suk: [  7 -31  83   8 -28  -1 -27   2 -20 -24 -53 -21 -23   2  -1 -33   4 -13
   3 -14  -2 -42 -53   2   1  -1  58  -6 -15   4 -11   0]
tof: [  8 -40  56  -6 -40  10  -2   6  12 -19   6   7 -29   6  38 -40   1  12
  -6   1   0  -4  82  18   7   9  23   0  -6   9 -24 -40]
febo: [ 20 -24  86  19 -34 -12  -1  -1 -19 -40 -38 -20 -29   3   7  29   0  -2
  15  -8   1  -1   1 -11  -6  -5  24  -8  -3  13  -6 -16]
besi: [-20  19  29 -19 -27 -12  31  -6 -15  -1 -12  -5  60   0   2 -18   0  -7
  18   4   0  -2 -28   0 -12   7  -5 -11   4   0 -21  -3]
Sadak: [  4  56  -1 -40  -3 -15   1   7 -14  -8   1   0 -52  17 -22  25   4  -1
   9  -3  -6 -42  43   3 -11 -16  -5   2 -12   9   0  -9]
gefi: [  1   1 -28  11 -56 -10  -8   2   2  -6  25  13  -5   2 -10 -14   1  -9
 -10  11   1 -47 -15 -15   1  -7 -14   5   1 -13   2  11]
pubo: [-20  19  29 -19 -27 -12  31  -6 -15 -39 -12  -5  60   0   2 -18   0   1
  18 -14   0  -2 -28   0 -12   7  -5 -14   4   0 -21  -3]
zit: [  5  14 -22  -8   7   2  -1  -4  -7  -4   6   4  25  13  29  22   0  -6
  -2 -16  -8  21   3  -8   1   0   6 -11  -3  -3 -15   5]
sopub: [ 13  13 -43   1 -31   1  -4 -14  -8   5 -18 -13   1 -11 -31  31  -1   8
  26   5 -14 -31 -34  -4 -31  -1   1  -6   0   4 -11  -7]
len: [  1   1 -28  11 -56 -10  -8   2   2  -6  25  13  -5   2 -10 -14   1  -9
 -10] -> 19
len: [  7 -31  83   8 -28  -1 -27   2 -20 -24 -53 -21 -23   2  -1 -33] -> 16
len: [-20  19  29 -19 -27 -12  31  -6 -15  -1 -12  -5  60   0   2] -> 15
places tof: [-40] -> 2 5 16 32
places sopub: [-31] -> 5 15 22 25
places gefi: [1] -> 1 2 17 21 25 29

nipa: [  4  -6  16   6   5  21 -43 -25  18 -19 -12  27  11 -10  12  -3  13   8
   8]
zikid: [-7  5  3 -7  3 -7  7  0 -2 -6 12  2  6 -7  7 -7  0  3 -4]
rabar: [-11  -4 -11 -16 -10 -12 -11 -25   0 -10 -16   0  -5 -13  -3 -15  -7   5
  -1]
donu: [33 26 11 56 30 34 38 67  9 47 31 -6 -1 43 13 54 25  0 -2]
tol: [ -8  -7   3 -19  -7  -3  -6 -11  -3 -15  12   1   9  -8  10 -14  -6  -4
  -9]
Ruko: [  5  -7  28   4   6  21 -17   6  -2 -12  15   5  18   4  16   3   9  -5
  -6]
razog: [33 26 11 56 30 34 38 67  9 47 31 -6 -1 43 13 54 25  1 20]
nit: [-21  19 -25  39  31   8  -9   8  19  -9   4 -22   2   6  20   6  12  13
   6]
len: [-7  5  3 -7  3 -7  7  0 -2 -6 12  2  6 -7  7 -7  0] -> 17
places nit: [8] -> 6 8
places nit: [19] -> 2 9

nol: [ 13  26  12  19  17  -2  -3   6  -7  27  26 -11   8  11 -28  -5]
Fefoz: [ 16  62  18  21 -11 -12  -9  -7  19   3  14 -11   2 -13   2 -11]
Daki: [ 33  47  -7  17  20 -15   3   9  15  12   7   0   8 -10 -11   2]
bano: [ -2   8  13  -4 -20 -13   1  17  -8  21 -20  26   9  14  13  35]
nizup: [ 24  13  14  -3  -5  -2  -7 -15  22 -17  60   9 -24 -13 -15 -27]
tozum: [ 30  20   8  -2 -10   8 -13 -16   0 -17  63  10 -28 -22 -26 -31]
vad: [ 13  26  12  19  17  -2  -3   6  20  27  26 -11   8  11 -28  -5]
did: [ 16  44  18  21  12 -12  -9  -7  19   3  14 -11   7 -13   2  27]
toler: [ 30  18  27  -3 -14  11 -14  -4  20 -22  53  23 -30 -20 -16 -23]
bav: [ 16  44  18  21  12 -12  -9  -7  19   3  14 -11   7 -13   2 -22]
len: [ 16  44  18  21  12 -12  -9  -7  19   3] -> 10
places Fefoz: [2] -> 13 15

